In the data rows, 128 means zero.
Here are some points, one per row:
[151 148 133 150 148 157 139 128 101 146 149 134 155 133 168 100 111 132
 149 138 142 160 151 162 126 156 134 166 164 174 142 120 144 163 145 140
 132 159 147 165 152 111 142 156 150 160 157 116 121 145 164 152 150 163
 152 120 120 153]
[157 171 155 101 143 149 163 131 157 143 151 154 150 101 129 159 148 127
 128 155 101 153 137 152 163 119 133 127 158 114 148 136 144 167 152 120
 150 128 135 161 138 152 144 157 163 165 143 140 146 164 128 135 160 195
 139 153 139 135]
[176 113 150 114 161 158 116 150 117 134 103 129 137 143 124 156 148 172
 150 147 135 131 135 154 148 135 176 143 153 173 122 150 148 138 161 160
 135 156 107 147 127 166 122 131 151 142 160 154 131 147 132 174 160 159
 163 133 161 155]
[143 179 125 141 137 155 149 161 140 168 138 146 171 137 132 153 172 150
 132 132 170 133 137 142 147 160 154 153 145 133 146 178 152 153  96 128
 136 129 133 139 157 130 158 129 162 149 151 154 138 155 132 158 161 149
 107 148 148 171]
[167 129 149 120 165 151 133 131 147 162 160 133 165 180 134 146 160 104
 150 141 139 142 121 110 122 143 143 150 129 156 140 138 139 126 157 134
 143 142 179 131 138 152 133 180 121 152 141 172 131 146 160 152 174 143
 128 160 147 134]
[129 153 139 120 162 143 156 166 150 161 114 155 146 138 131 127 164 150
 128 156 148 157 123 151 160 156 154 158 140 129 132 155 155 166 152 139
 150 139 147 169 145 143 141 144 122 156 153 152 144 143 168 109 104 142
 138 104 137 120]
[ 93 155 148 154 160 153 117 147 148 161 136 116 165 169 109 149 140 150
 140 131 109 170 179 116 155 164 136 165 166 148 132 137 130 148 152 170
 155 172 144 119 130 138 130 147 157 108 163 133 139 135 138 143 153 170
 165 151 138 148]
[145 150 114 151 164 127 141 135 163 142 145 144 148 119 161 103 123 125
 126 133 140 136 154 141 140 149 140 162 127 137 147 123 142 114 130 153
 139 164 135 167 125 198 171 135 157 146 157 168 176 134 161 154 128 133
 176 177 145 157]
[134 107 149 148 131 167 135 179 120 155 184 154 149 136 125 150 158 161
 157 168 171 139 135 169 150 128 143 139 155 132 156 149 128  88 154 144
 145 173 126 139 134 153 157 141 157 143 155 128 146 171 168 132 132 162
 138 158 148 143]
[156 153 126 134 117 106 144 152 154 141 177 160 145 154 129 150 136 160
 147 140 133 148 164 153 153 133 138 153 101 161 122 173 126 140 149 108
 170 169 152 160 149 123 158 122 120 155 131 170 133 135 140 159 131 142
 141 143 135 135]
[152 151 137 163 165 134 174 167 163 154 143 101 114 159 168 140 129 149
 165 125 173 166 119 147 153 111 126 163 136 138 153 161 162 152 138 148
 156 152 133 115 135 135 138 172 145 157 135 137 136 145 132 124 162 162
 154 156 162 146]
[136 154 134 123 166 126 165 164 135 184 121 158 167 186 158 133 155 154
 154 162 106 149 150 153 157 137 154 104 142 152 185 147 163 139 146 128
 153 142 153 138 161 169 150 131 165 142 145 160 144 149 155 142 140 136
 144 142 117 162]
[150 109 154 147 146 132 139 141 158 125 119 141 159 112 165 168 154 116
 157 147 132 160 170 158 132 162 147 148 175 139 153 156 163 133 150 159
 133 157 177 130 138 123 156 119 166 161 166 146 102 136 159 162 127 149
 140 160 115 156]
[178 121 150 143 136 142 152 137 149 157 160 114 140 115 122 167 118 125
 113 183 154 142 164 137 154 167 167 125 142 141 159 156 161 147 134 167
 164 143 137 140 160 149 165 160 155 130 153 141 135 130 143 123 152 156
 117 129 163 153]
[117 145 127 139 152 144 150 135 147 112 160 162 154 146 142 145 147 146
 163 179 150 126 124 160 161 147 136 124 147 136 133 124 108 159 129 163
 119 142 139 148 173 137 125 147 164 144 135 188 138 118 158 135 142 133
 128 148 157 162]
[150 148 117 149 112 155 133 147 151 116 140 182 147 166 131 161 147 155
 147 144 133 167 154 172 120 153 167 131 133 143 135 150 164 160 140 163
 142 118 139 137 127 145 176 173 168 155 147 147 159 147 163 127 152 153
 141 153 159 106]
[156 155 178 161 158 133 133 130 158 142 144 152 131 148 124 107 125 164
 144 139 134 125 136 160 172 150 143 115 175 158 127 115 189 146 139 147
 155 166 135 127 118 110 130 144 149 147 164 133 133 155 150 170 155 114
 140 157 157 112]
[147 151 166 163 154  92 147 131 141 142 164 169 148 142 142 146 155 118
 146 131 141 167 147 111 127 157 149 143 157 140 169 147 125 128 146 136
 153 125  99 146 151 140 131 160 132 179 143 148 148 145 157 150 160 136
 173 112 181 123]
[110 134 160 141 111 130 146 137 166 160 160 129 156 161 157 151 148 177
 131 162 148 149 135 146 158 136 136 158 169 159 123 156 175 143 142 138
 152 119 167 184 136 177 148 151 170 181 150 149 146 125 133 146 153 112
 123 132 128 165]
[157 174 153 115 150 163 125 123 138 112 158 139 155 161 149 155 135 149
 148 125 178 140 148 149 119 147 128 158 156 124 163 148 135 151 163 142
 163 136 128 127 170 187 147 130 143 132 162 103 148 124 167 151 111 129
 150 152 148 138]
[153 164 177 144 140 174 134 123 155 172 127 163 130 108 147 151 173 144
 163 137 127 155 164 170 141 148 129 157 109 173 161 144 128 116 161 162
 149 172 138 140 149 143 144 168 147 127 128 147 169 126 126 169 156 130
 130 146 161 151]
[120 146 151 158 165 178 116 142 105 172 174 151 121 125 161 137 143 117
 176 131 134 145 151 140 140 147 141 126 140 107 131 142 156 155 157 142
 186 136 143 140 141 151 135 145 127 169 132 164 113 114 128 144 162 136
 147 151 134 146]
[156 118 167 118 157 150 143 171 124 120 168 128 153 134 163 168 152 180
 101 130 144 142 148 141 113 170 155 142 147 141 137 107 148 161 166 158
 139 141 118 121 154 126 149 154 131 140 139 162 156 161 109 145 110 128
 144 163 151 181]
[150 151 138 141 171 149 155 105 135 125 143 147 150 138 140 137 145 165
 185 157 163 105 156 111 143 160 125 150 142 144 162 149 145 149 153 162
 140 126 157 137  98 127 155 154 128 142 141 118 145 166 132 131 122 149
 150 138 140 170]
[116 144 146 182 154 133 131 156 155 133 151 142 175 103 136 124 149 148
 141 141 134 122 132 165 142 129 174 129 132 169 155 145 111 162 139 131
 140 135 160 103 146 154 164 121 120 130 160 139 157 109 129 122 145 139
 145 136 131 136]
[125 160 148 161 153 145 158 139 150 167 150 148 113 140 163 162 125 148
 137 156 149 154 121 119 119 147 158 145 133 142 184 169 129 150 143 145
 103 135 145 172 109 141 113 149 158 121 128 127 133 154 140 158 136 123
 142 170 156 116]
[137 168 152 150 138 162 149 165 147 123 134 143 121 147 161 164 113  98
 156 153 142 127 176 150 142 148 137 153 163 167 132 148 150 108 123 135
 130 135 127 144 140 149 138 155 130 128 169 158 155 156 117 153 134 126
 158 121 111 130]
[140 120 141 158 139 137 171 130 126 155 127 134 105 164 146 150 139 145
 131 110 131 120 159 156 145 162 126 123 143 117 124 156 106 130 151 121
 130 159 170 137 145 140 137 147 140 182 170 115 162 114 146 138 161 138
 133 151 163 167]
[161 176 158 144 149 136 120 150 152 141 143 135 139 154 142 133 157 120
 137 168 149 178 155 152 150 145 165 116 123 133  99 152 125 157 144 142
 126 151 158 145 152 157 137 148 169 151 114 126 159 189 151 113 152 117
 142 140 135 165]
[108 145 151 128 103 141 137 127 130 126 117 149 140 164 146 135 110 144
 128 151 149 129 116 133 156 128 144 155 142 149 165 144 163 130 151 155
 118 167 153 109 142 156 161 123 109 153  99 147 139 167 130 151 158 134
 124 142 161 120]
[175 161 159 152 142  99 129 165 131 181 135 170 138 138 157 160 135 157
 147 157 168 104 139 138 131 174 163 166 160 137 118 148 150 142 167 178
 154 140 146 141 164 134 139 138 140 121 130 132 168 130 156 136 150 179
 157 182 129 143]
[147 158 142 163 118 171 158 168 150 134 121 141 150 110 170 158 144 159
 143 157 154 149 158 109 152 156 109 126 111 166 153 122 154 136 153 131
 156 127 146 142 153 151 124 152 125 145 162 131 108 159 173 152 171 145
 177 145 147 144]
[150 137 118 147 109 120 149 130 154 164 129 143 150 136 152 136 164 152
 140 106 136 155 143 147 163 107 149 134 145 111 138 147 111 145 136 177
 147 107 126 142 159 129 145 149 150 113 144 153 143 160 164 142 141 120
 141 130 105 127]
[141 132 134 177 158 164 144 138 165 149 166 173 152 136 147 169 148 129
 135 149 141 143 155 136 153 101 136 135 148 154 146 163 173 168 175 143
 139 167 140 147 171 120 154 120 147 130 141 141 173 169 172 135 142 145
 150 111 154 165]
[168 146 155 164 114 159 157 155 161 134 155 132 151 148 123 152 163 156
 153 143 155 151 139 148 154 159 143 114 170 136 159 142 130 162 106 145
 135 167 150 158 159 168 154 126 138 150 104 163 162 140 150 140 148 164
 176 142 119 138]
[157 139 121 153 160 137 159 154 139 127 151 170 155 153 154 156 171 133
 109 168 165 163 152 165 168 135 159 149 175 131 141 136 142 148 138 136
 167 151 156 164 135 154 155 156 131  97 111 125 134 129 138 153 167 138
 147 147 161 152]
[139 124 157 145 135 141 144 112 145 136 153 130 139 157 158 136 146 148
 161 131 167 163 158 149 147 153 156 159 121 129 167 134 172 138 152 116
 129 117 169 142 145 146 104 104 145 108 157 153 180 156 114 155 139 175
 145 140 159 129]
[142 136 134 161 147 160 153 139 145 152 125 122 145 155 158 143 148 144
 169 153 135 124 170 140 123 139 163 165 154 172 136 107 125 151 134 141
 185 145 154 182 168 136 152 138 155 159 153 129 148 181 133 143 151 133
 136 167 157 104]
There is one direction along which these points spread out most. How far along it is each point below, from 0 to 99? The average is 50, and the first point in the table lies past the average. One standard deviation of the points above along it is 16.
[176 113 150 114 161 158 116 150 117 134 103 129 137 143 124 156 148 172
 150 147 135 131 135 154 148 135 176 143 153 173 122 150 148 138 161 160
 135 156 107 147 127 166 122 131 151 142 160 154 131 147 132 174 160 159
 163 133 161 155] 69
[178 121 150 143 136 142 152 137 149 157 160 114 140 115 122 167 118 125
 113 183 154 142 164 137 154 167 167 125 142 141 159 156 161 147 134 167
 164 143 137 140 160 149 165 160 155 130 153 141 135 130 143 123 152 156
 117 129 163 153] 42
[143 179 125 141 137 155 149 161 140 168 138 146 171 137 132 153 172 150
 132 132 170 133 137 142 147 160 154 153 145 133 146 178 152 153  96 128
 136 129 133 139 157 130 158 129 162 149 151 154 138 155 132 158 161 149
 107 148 148 171] 29
[156 155 178 161 158 133 133 130 158 142 144 152 131 148 124 107 125 164
 144 139 134 125 136 160 172 150 143 115 175 158 127 115 189 146 139 147
 155 166 135 127 118 110 130 144 149 147 164 133 133 155 150 170 155 114
 140 157 157 112] 70
[142 136 134 161 147 160 153 139 145 152 125 122 145 155 158 143 148 144
 169 153 135 124 170 140 123 139 163 165 154 172 136 107 125 151 134 141
 185 145 154 182 168 136 152 138 155 159 153 129 148 181 133 143 151 133
 136 167 157 104] 63
[151 148 133 150 148 157 139 128 101 146 149 134 155 133 168 100 111 132
 149 138 142 160 151 162 126 156 134 166 164 174 142 120 144 163 145 140
 132 159 147 165 152 111 142 156 150 160 157 116 121 145 164 152 150 163
 152 120 120 153] 72
[175 161 159 152 142  99 129 165 131 181 135 170 138 138 157 160 135 157
 147 157 168 104 139 138 131 174 163 166 160 137 118 148 150 142 167 178
 154 140 146 141 164 134 139 138 140 121 130 132 168 130 156 136 150 179
 157 182 129 143] 57
[137 168 152 150 138 162 149 165 147 123 134 143 121 147 161 164 113  98
 156 153 142 127 176 150 142 148 137 153 163 167 132 148 150 108 123 135
 130 135 127 144 140 149 138 155 130 128 169 158 155 156 117 153 134 126
 158 121 111 130] 66
[168 146 155 164 114 159 157 155 161 134 155 132 151 148 123 152 163 156
 153 143 155 151 139 148 154 159 143 114 170 136 159 142 130 162 106 145
 135 167 150 158 159 168 154 126 138 150 104 163 162 140 150 140 148 164
 176 142 119 138] 26
[161 176 158 144 149 136 120 150 152 141 143 135 139 154 142 133 157 120
 137 168 149 178 155 152 150 145 165 116 123 133  99 152 125 157 144 142
 126 151 158 145 152 157 137 148 169 151 114 126 159 189 151 113 152 117
 142 140 135 165] 27
[147 158 142 163 118 171 158 168 150 134 121 141 150 110 170 158 144 159
 143 157 154 149 158 109 152 156 109 126 111 166 153 122 154 136 153 131
 156 127 146 142 153 151 124 152 125 145 162 131 108 159 173 152 171 145
 177 145 147 144] 64
[117 145 127 139 152 144 150 135 147 112 160 162 154 146 142 145 147 146
 163 179 150 126 124 160 161 147 136 124 147 136 133 124 108 159 129 163
 119 142 139 148 173 137 125 147 164 144 135 188 138 118 158 135 142 133
 128 148 157 162] 30
